(in the rows, 128 means zero)
Each path is a new rotation, seen through one point. The rows after it are directions, each followed by how far the rotation turns it, in degrees per step (0 if it stays put).
Each turn is a multiple of 5 degrees from 10 to 175, or 0.
Each row of a path follows its step; steps can be skipped.
path 1
step 0: [128 120 141 126 130 120 124 123 120 135 131 142 124 135 123 127 140 127
 124 125 122 129 125 128 125 133 123 119 128 133 136 139 119 127 128 133
 125 135 123 134 130 129 134 133 129 122 125 128 131 126 129 130 130 131
 114 133]
step 1: [125 120 131 132 135 137 126 126 133 134 132 135 128 117 133 131 131 126
 125 114 120 125 125 133 140 131 128 133 123 123 132 126 125 131 128 124
 140 130 121 123 130 135 138 126 130 138 134 134 122 127 120 134 138 127
 126 125]
step 3: [132 123 145 134 124 126 133 131 137 126 129 133 127 131 133 133 134 122
 127 125 127 128 131 126 129 134 124 131 133 126 132 128 132 133 121 134
 134 136 120 131 124 135 133 143 131 141 136 134 126 132 126 143 134 130
 131 124]
step 4: [130 125 131 132 131 132 122 125 117 124 128 133 125 134 130 125 121 125
 127 119 121 133 123 134 135 127 125 129 132 120 132 120 121 138 123 125
 125 136 120 130 127 139 121 123 130 130 127 130 143 127 135 128 132 119
 121 140]
step 5: [121 114 139 124 133 119 130 131 126 129 129 138 122 131 127 124 135 131
 132 126 134 122 129 131 126 132 128 126 130 118 135 131 125 118 118 130
 135 137 124 133 121 128 143 137 130 125 128 128 125 131 131 132 135 127
 121 131]
step 6: [133 120 139 128 131 142 118 124 130 131 136 139 128 124 140 132 128 134
 127 121 121 126 127 126 128 122 131 124 123 125 136 120 128 132 127 123
 119 128 119 121 129 135 126 124 131 135 136 132 128 129 126 127 136 127
 117 127]
step 7: [127 116 138 131 139 126 129 132 128 125 126 131 127 132 123 138 134 128
 126 122 135 142 132 126 132 133 129 126 124 122 126 133 117 124 124 135
 128 128 134 138 129 142 134 132 135 127 128 125 133 126 121 123 135 134
 124 137]
step 8: [128 120 132 129 128 127 127 128 137 135 133 145 135 124 128 139 125 126
 126 128 122 118 122 122 132 126 125 133 135 127 138 132 128 134 121 132
 127 145 123 125 125 136 127 130 130 139 137 128 135 130 126 132 127 131
 128 126]
step 9: [133 129 139 136 132 130 128 129 128 126 125 125 116 138 122 131 121 131
 136 114 118 133 122 137 129 130 124 123 121 128 132 130 126 127 126 128
 132 136 126 130 125 135 128 126 136 125 125 129 138 131 121 131 140 124
 122 138]
step 10: [122 122 136 126 127 121 123 124 132 129 138 138 127 126 129 133 135 135
 121 135 123 127 129 136 127 131 127 136 130 123 131 126 124 135 119 130
 135 137 127 130 136 132 141 138 128 129 133 125 125 136 134 133 130 122
 117 135]
step 11: [134 117 131 125 133 138 121 132 123 124 132 132 125 128 130 124 135 131
 127 118 122 131 130 138 126 119 127 124 131 124 138 123 125 129 128 126
 123 129 121 126 124 138 129 124 130 128 134 124 139 130 117 138 146 129
 133 123]
Directions:
[132 127 128 127 127 128 128 128 128 131 128 130 129 127 127 126 128 128
 130 129 128 129 128 129 127 127 127 131 126 130 129 126 127 128 128 126
 124 128 128 131 129 128 126 126 127 128 126 128 130 127 126 128 129 127
 127 129]
160
[129 128 128 127 128 127 128 127 128 130 126 127 127 126 128 129 128 127
 126 129 127 124 126 129 127 127 130 126 127 127 129 130 129 128 127 128
 126 127 124 130 131 130 128 131 128 130 128 129 128 130 129 127 129 129
 131 126]
145
